In the rows, 128 means zero.
The rows of Z fall into 3 groups, and each row is roughly a mix of its group's hidden directions.
Z (112 x 11):
[[155 146 130 163 148 154 122 176 123 129 145]
 [148 147 154 119 128  94  92 121 173 127 134]
 [108 100 102 155 104 125 121  99  97 122  97]
 [114 146 144  74 126 115 123 101 141 104 101]
 [133  91 121 148 142 139  71 129 122 115 105]
 [159 103 161  96 153 138 140 129 141 146 159]
 [124 128 165 140  98  95 171 118 123 106 128]
 [105 128 111 183 140 136 149 150 115 156 137]
 [161 141 105 134 109 123  99  79 120 120 151]
 [146 155 133 117 123 178 124 148 110 129 169]
 [125 116 121 137 127 119  88 101 111 103  79]
 [135 147 103 145 169 129  97 136 146  88 137]
 [105 164 117 150 133 138  80 119 129 150 155]
 [112 109 146 127 147 133 151 181 113 161 120]
 [112 116  78 104 159 156 108 124 131 145 136]
 [134 141 163 144 134 118 106 119 189 124 130]
 [128 103 134 153 103 170 143 127  93 144 154]
 [106 122 154 136 116 125 151  83 171 139 139]
 [108 146 100 102 135 142 147 128  79 131 157]
 [ 94 117 133 100 100 115  99 162 113 144 104]
 [139 145 152 119 110 125 106 129 169  85 101]
 [ 88  90 122 127 155 126 109 152 154 151 134]
 [104 157 133 152 144 128  82 116 157 102 128]
 [123 167 122 163 132 150 108 108 110 159 103]
 [150 167 156 142 111 127 137 122 159 128 169]
 [150 123 144 143 133 125 113  86 149 111  80]
 [125 156 149  87 125 181 114 121 130 124 136]
 [147 148 136 150 147  91  81 143 147 135 143]
 [137 171 122 108 105 118  86 110 122  97 134]
 [163 131 145 111 153 160  98 139 148 160 139]
 [ 95 118 159 119 155 120 168 117 114  96 123]
 [121 113 150  79 138 103 144 104 138  96 146]
 [110 104 135 103 127 132  90  93 156 131  96]
 [117 130 109 111 110 129 114 101  79 108 163]
 [165 107 142 113 111 129  95 100 150 115  96]
 [132 113  95  94 166 153 106 117 142 136 154]
 [118 170 144 125 130  94 104 125 161 102 146]
 [106  84 120 136 150 154 165 144 120 138 104]
 [118 132 125 122 110 107 153  76 128  86 122]
 [ 95 122 136  95  99 123 112 128 105 151  87]
 [112 165 119 167  97 120  87 135 126 132 134]
 [151 120 149 104 143  79 128 161 155 134 121]
 [169 110 147 136 153 137 178 130 140 127 148]
 [123 140 172 107 157 102 122 102 132  92 133]
 [144 131 127 179 104 157 140 109 113 151 106]
 [119 117 144  97 118 131 136  84 130 157 169]
 [ 96 106 121  86 132 157 139 108 127 112  94]
 [136 144 142 111 124 117  74 137 127 111  85]
 [137 150 174 134 134 108  92 127 143 120 165]
 [136  93 144  78 143 120 143 118 142 120 161]
 [136 130 137 138 158  82 155 101 138  93 134]
 [137  94 145 101 120  99 147 159 142  92 140]
 [145  92 147  76 111 120 120 135 143 134 154]
 [129 134 147 167 140 101 103 112 166 151 150]
 [158 118 166 125 125 160 165 155 137 133 145]
 [154 130 164 101 115 148 128 124 177 115 112]
 [164 131 110 162 120 113 138 180 115 136 137]
 [120 167 133 125 134 125 171 123  93 106 157]
 [143 121 160  88 107 129  93 132 122 154 101]
 [ 93 148 117 133 143 131 122 122 101 128  71]
 [147  93 136 111 122 181 138 122 134 143  98]
 [108 143 117 118 139 160 176 152 103 115 148]
 [155  86 142 125 132 125 109 139 151 138  81]
 [110 115 164 105 157 158 129  96 131 100 143]
 [119 101  99 127 116 103  97 105  94 132  97]
 [110 163 149 105 136 160 121 106 164 110 145]
 [182 155 108 133  94 113 130 145 130 140 138]
 [109 127 109 154 152 140  76 104 125 123 103]
 [111 132 143 119 105 172 122  80 126 141 107]
 [136 105 120  91 105 161 145  96 104 149 120]
 [139 146 143  93 142  76 122 135 148 140 152]
 [147 144 118 127 140 121  86 163 122 106  87]
 [133 157 137 136 118  73 148 140 134 123 165]
 [ 83 136 128 116 169  98 150 140 136 128 151]
 [154 132 102 140 106 141  89  92 140 150 149]
 [ 97 146 127 143 176 115 149 155 110 104 135]
 [146 114 113 121 170 121 133 144 151  79 145]
 [138 172 143 138 135 159 155 104 103 110 150]
 [112 151 103 148 184 154 119 118 120 138 124]
 [129 124  98 145 154 105 116 166  84 138 135]
 [176 108 134 105 162 132 134 129 149  94 124]
 [119 125 150 134 103 116 170 125 103 129  80]
 [105 133 132 139 165 135 125 100  94  85 142]
 [142 131  99 124 101 106 129 113  74 146 147]
 [134 117 119 125  94 107 105  73 116 151 127]
 [131 115 151  85 111 121 155 107 166 141 149]
 [125 167 106 179 140 137 120 124 118 117  96]
 [ 99 133  97 161 116 114 128 159 137 114 168]
 [123 135 154  86 110 139 166 118 158 148 147]
 [122 104 115  80 128 143 169 136  99 134 117]
 [101  92 130 125 167  93 115 118 134  97 127]
 [157 141 104 137 157  88 107 138 156 117 152]
 [ 92 157 129 126 125 134  95  89 117 159 144]
 [ 98 113 147 110 151  87 158 117 147 109 113]
 [129 100 136 170 141 178 124 127 145 141 110]
 [175 109 144 124 145 112 104 124 154  93 116]
 [166 150 122 136 122 111 139 162 101 145 165]
 [133 105 100 155 101 120 143 114  80 149 129]
 [ 97 125 123 157 117 150 130  75 113 145 111]
 [ 95 112 122 111  90 101 121 145 137 120 170]
 [133  84 128  81 146 128 162 127 137 123 147]
 [ 99 100 138  96 118 130 168  97 146 126 108]
 [120 140 142 106 128 130 166  93 154 140 169]
 [124 125 164 105 121 106  84 168 134 131 137]
 [159  89 140  97 135 120 135 171 143 112 123]
 [129 129 120 126  98 138 126  96 167 177 127]
 [126 145 142 116 128 147 164 149  91 111 169]
 [130 119 132  88 102 135  78 129 133 160 141]
 [ 72 121 123 148 151 148 152 132 135 102 113]
 [105 146 114 166 116  99 123 155 131  86 134]
 [127 142 125 130 109 126 173 154  91 134 164]
 [141 126 130 124 120 114 136  92 151  99 181]]

Here is one row of each group, with its name. Which group are the others in?
[130 116 117  96 114  81 101 109 141 112 100] => Q
[ 83 141 136 133  99  98 105 155 111 120 105] => N
[ 94 112  99 127 129 127 168 121  82 135 134] => A

[138 145 130 130 126  83 129 112 124 163 174] => A
[178 129 133 136 124 166 112 132 121 164 147] => A
[ 98  93 150 141 148 167 139 155 136 149 133] => Q
[ 85 158 130  93 146 130 151 141 120 125 160] => Q
[150 149 112 171 114 143 127 163 124 157 104] => Q
[114 157 112 167 133 124  76 120 118 111 136] => A
[153 124 126 114 118 136 116 191 102 118 142] => Q
[109 128 112 107 108  83 104  87 113 123 120] => A
[142 130 101 126 155 128  80 155  92 138 126] => A
[121 154 102 117 153 145 129 165  86 118 147] => A
[104 136  94 142 116 111 130 134 120  84  88] => N
